One hidden turn or mirror swaps the rows below in pairs. Which row is each named row swapped with?
Muvif: [-1.37  1.65  1.76  2.55  0.22  1.26 -1.20 -2.03 -1.47 -0.34  1.21  0.15
 -0.64 -0.92  0.18 -1.90  0.09  0.08  1.88 -0.44  0.57  0.30 -2.81 -0.84
  0.10  3.72]
faden: [ 0.18  0.56 -1.05  3.21  0.73  0.94 -1.15 -0.44 -1.39  1.97  0.57 -0.08
 -1.89 -0.12  1.40 -0.08 -0.06  3.86 -0.52 -0.70  1.82  0.01  0.12 -0.50
 -1.90 -0.16]
vum: [ 0.93  0.91 -0.66  0.48  0.97  0.22 -0.67  0.04  0.70 -1.45  1.73  1.23
  0.09  0.12 -0.89  0.02 -1.26  1.87  0.99  1.58 -1.88  0.51 -2.78  1.82
  1.66  2.42]
dagin: [-0.73  0.64 -2.43  1.68  0.28  1.86 -3.22 -0.99 -0.91  0.00  0.63  1.04
 -0.82 -0.80 -0.27 -1.27 -0.99  0.64  1.59  2.40  0.10 -1.17 -0.86  0.16
  2.68  1.85]
naz: [-0.55 -2.40 -2.00  1.49  1.08 -0.39 -1.58  1.49 -1.76  2.03 -0.55  2.04
 -1.17 -0.90 -1.44  0.11 -2.26  1.25 -0.12 -0.76  0.90 -2.77 -0.28  0.91
  1.97  0.30]
guval: [-1.21 -1.50  1.76  1.46  1.22 -1.20 -1.11 -0.52 -0.75 -0.85  2.37  1.72
  0.89 -0.58 -2.23 -0.46 -2.40 -0.62  1.17 -2.24 -1.18  0.72 -1.86  1.60
  1.51  1.09]
tobu: [-1.24 -0.18  0.94  1.94  0.84 -0.40  2.17 -0.89 -0.81 -1.32  2.92  1.66
  0.59 -1.22 -1.75 -0.24 -1.84 -0.93  1.83  1.58 -1.03 -0.23 -0.51  0.80
 -0.91  1.45]
lut: [-0.53  0.55  0.13  2.89  0.51  2.42  1.27 -0.58 -1.19  1.34  0.17 -1.33
 -0.87 -0.10  1.92 -1.36  0.29  3.00 -0.73 -0.85  0.68 -2.00 -1.90 -1.30
  0.42  0.73]
luz: [-0.85  0.24  1.96  0.49 -0.16 -1.81 -0.97 -1.35 -0.03 -1.71  1.71  1.10
  0.46 -0.67 -1.33 -0.30 -1.05  0.29  1.48  1.44 -0.52  0.63  1.25  1.21
  2.76  2.37]
Buru: [-0.04 -1.27  1.74  1.18  1.20 -2.04  1.20  0.61 -1.10  1.41  0.05  1.00
 -0.62 -0.49 -1.27  0.82 -1.57  1.89 -0.03 -3.03  0.54 -0.48 -2.86  1.42
  0.36  2.26]
Zat: [-0.14  2.85 -1.35  0.76 -0.51  1.81 -0.57 -2.61 -0.04 -1.32  2.04  0.33
 -0.37 -0.23  0.64 -1.28 -0.16  1.84  1.82 -0.78 -1.22  0.04 -2.15  0.46
  0.51  0.47]
vin: [-0.74  2.56  1.11  3.11 -0.23  1.88 -1.79 -0.74 -0.59 -1.54  0.80 -0.73
 -0.42 -0.26  1.06 -1.63  0.43  0.84  2.16  0.58 -0.15  0.52 -0.28 -0.90
  0.92  2.79]
Guf: [-1.08 -0.64  2.54  2.64 -0.58 -1.34 -2.52  1.34 -1.87  1.25 -0.22 -0.17
 -1.44 -0.73  0.22 -1.20 -0.19  2.66 -0.32 -1.54  2.48 -0.82  1.20 -0.69
  0.32  0.48]
pelat: [-0.58  1.43  0.74  2.52 -0.27  1.34 -3.70  0.82 -1.52 -0.21 -0.27 -1.05
 -0.17 -0.47  0.57 -1.64  0.09  1.93  1.62  2.28  0.40 -0.91 -1.05 -0.41
  2.05  1.10]
Gif: [-0.94 -0.93 -0.61  1.35  0.25 -0.34  1.05 -0.10 -1.67  0.85  1.00  1.87
 -0.55 -0.86 -0.61 -0.45 -1.50  1.41  0.24 -4.69  0.05 -2.45 -0.92  0.36
 -0.95 -1.18]
Pib: [-1.42 -1.36  0.58  3.60  0.78  0.93 -1.54  2.05 -2.66  1.17  0.83  1.86
 -0.99 -1.17 -0.56 -1.80 -1.11  0.70  0.17 -2.22  1.06 -2.71 -1.19 -1.06
 -1.50  0.78]
loko: [ 0.06  2.88 -0.14  1.33 -0.32  2.55 -0.40 -2.05 -1.04 -0.94  0.34 -2.17
 -0.46 -0.10  0.76 -0.09  0.41  2.32  1.45  0.39 -1.01 -1.03 -0.52 -0.68
 -0.02  0.99]
zason: [-1.11  0.68  0.97  3.20  0.61 -0.04 -4.72 -0.88 -1.13 -0.16  0.21  0.28
 -0.64 -1.22 -0.77 -0.86 -1.18  0.90  1.19  0.72  0.82 -2.05  2.70  0.12
 -0.44  1.43]
Pav: [-0.87 -2.36  1.19  1.24  0.91 -2.04 -0.43  2.15 -1.77  0.32 -0.08  1.63
  0.77 -0.88 -2.12  0.49 -2.27  0.28  0.86 -0.23 -0.48 -2.56  0.13  1.43
  2.28  0.39]
dobi: [-0.59 -1.18  0.57  0.93  0.82 -0.30  2.36 -0.07 -2.17  0.39  0.10  0.22
  0.09 -0.76 -1.49  1.49 -1.69  0.73  0.45 -2.92 -0.89 -3.30  0.83  0.36
 -0.49 -0.19]
keniv: [-1.05 -0.61 -2.11  2.69  0.54 -1.14  1.03 -0.34 -1.50  0.01  1.43  1.47
 -0.30 -0.79 -0.26  0.23 -1.27  0.80  0.51 -0.93  0.31 -2.44  3.54  0.58
 -0.42 -1.08]
Zofo: [ 0.11  2.07 -2.68  2.35 -0.12  0.17 -0.55 -1.20 -0.21 -0.68  1.23 -0.40
 -0.71  0.00  1.31 -0.16  0.14  2.88  0.87  1.29  0.09 -0.57  2.26  0.52
  0.24 -0.45]
bol: [ 0.12  0.54  0.92  3.20  0.08  0.08 -0.01  1.56 -1.14  1.47  0.44 -1.03
 -1.57 -0.32  0.69 -0.47 -0.31  3.82 -0.29 -0.08  1.49  0.04 -1.83 -0.11
 -2.50 -0.13]
Bizu: [ 0.41 -0.31  0.52  1.21  1.32 -2.24 -3.12 -0.15  0.23  0.02 -0.09  0.46
 -0.32 -0.54 -1.76  1.50 -2.16  2.27  0.26  0.41 -0.21 -1.47  2.19  2.38
  0.71  1.14]
Bife: [-0.90 -0.97  0.04  1.20  1.44  0.75  3.72 -1.62 -0.62 -0.33  1.72  0.96
  0.89 -0.54 -0.48 -0.02 -1.45  0.24  0.18 -0.37 -1.37 -2.21 -1.13  0.47
  1.90  1.51]
tinal: [-0.55  0.43  1.67  2.93  0.19  0.71 -3.78  0.32 -1.09  0.60  1.02 -0.71
 -0.78 -0.03  0.31 -1.74 -0.45  2.35  0.28 -2.15  0.70  1.32 -2.92  0.00
  0.16  0.33]
bikil: [-0.24 -1.76  1.44  1.86  1.03 -2.21  1.39  2.27 -0.95  0.44 -0.21  1.34
 -0.25 -0.26 -1.35  1.26 -1.91  1.27  0.22 -3.20 -0.05 -1.18  0.41  1.32
  0.73  0.96]
zinug: [-0.82 -0.44 -1.06  1.44  1.61 -0.31  1.54 -2.60 -0.75 -0.73  2.85  2.57
  0.32 -0.84 -1.32  0.75 -1.82 -0.36  1.39  0.44 -0.82 -0.16  1.37  1.11
 -0.20  1.41]

loko pairs with dobi
tobu pairs with bol
vum pairs with Pib
keniv pairs with Zofo
naz pairs with dagin
faden pairs with zinug

One hidden turn or mirror swaps the rows below in pairs. Which row is each named row swapped with?
big: [ 3.93  1.72 -0.56 -0.28 -0.67 -0.39  1.58 -1.70 -1.57  2.49 -0.38  0.31
  0.13 -1.11 -0.29 -0.48  2.05 -0.53  3.39]
semu: [-1.43  1.60  1.07 -1.59 -0.40  0.85 -1.87 -1.77  0.34 -0.25 -1.22 -0.08
  0.40 -1.22  0.80  1.57  2.03 -1.43  1.07]
leg: [ 0.32  0.89 -1.71  0.11  1.87 -2.40  0.62 -1.00 -0.69  3.43  0.45  0.16
  0.11 -2.34 -1.37  0.30  0.57  0.17  2.57]
Luvad: [-1.48  0.58 -1.16  0.63 -0.09  1.23 -0.35 -0.56 -0.57  4.19  2.45  0.02
 -1.06  0.21  2.30 -1.65  1.65 -1.52 -0.40]
gira: [ 1.10  0.88 -0.61 -1.04 -0.25 -0.91  0.68 -2.71  0.15 -1.36 -0.78  0.40
  0.35 -1.83 -0.34  1.41  1.90 -0.64  2.46]
dafo: [ 2.56  2.31 -0.23 -0.13 -1.30  2.22 -0.42  0.74 -0.68  3.77 -0.52  0.02
 -0.49  0.24  2.47 -0.74  1.91 -1.73  1.01]
dagam: [-0.58  0.52 -1.22  1.10 -2.11  1.18  1.46  0.80  0.39  1.58  0.47  0.14
 -0.86 -0.04  3.35 -1.30  1.34 -0.78 -1.12]
Feza: [-1.13  1.74  0.24 -1.71  0.58  0.92 -1.99 -1.61  1.05  1.27 -1.10  0.45
  1.57 -1.30  0.09  1.59  2.33 -1.71  1.79]
Dag: [ 2.07  0.52  0.68 -0.74 -1.33 -0.20  0.06 -3.00 -0.51  0.41 -2.83  0.08
  0.46 -1.88 -0.19  1.17  1.03  0.45  0.70]
Podur: [ 0.08  0.73 -0.78 -1.02  1.49 -0.98 -0.52 -3.75 -0.97  1.62  1.52  0.25
  0.04 -1.46 -1.12  0.54  2.09 -1.16  2.85]
Des: [ 0.93  0.10  0.08  1.02 -2.78  1.06  1.19 -0.55 -0.42  2.67 -1.74 -0.07
 -0.45 -0.67  2.32 -1.06  0.58  0.58 -1.84]
bipad: [-1.36 -0.11 -0.56  1.51 -1.97 -0.96  3.33 -1.07 -0.98  1.86  1.03  0.13
 -0.36 -1.08  1.14 -2.20  1.45  0.71  0.18]
bove: [-1.11  1.56 -1.29  0.14  1.26  0.30 -1.57  1.48  0.25  4.71  0.20 -0.13
 -0.47 -0.96  1.46  0.14  0.46 -1.15  0.15]
nuv: [-1.23 -0.03 -1.42  1.55 -1.19 -0.63  3.22 -0.57 -0.24  3.64  1.25  0.65
  0.67 -0.99  0.84 -2.46  1.73  0.35  0.56]

dafo pairs with big
bove pairs with leg
Luvad pairs with Podur
dagam pairs with gira

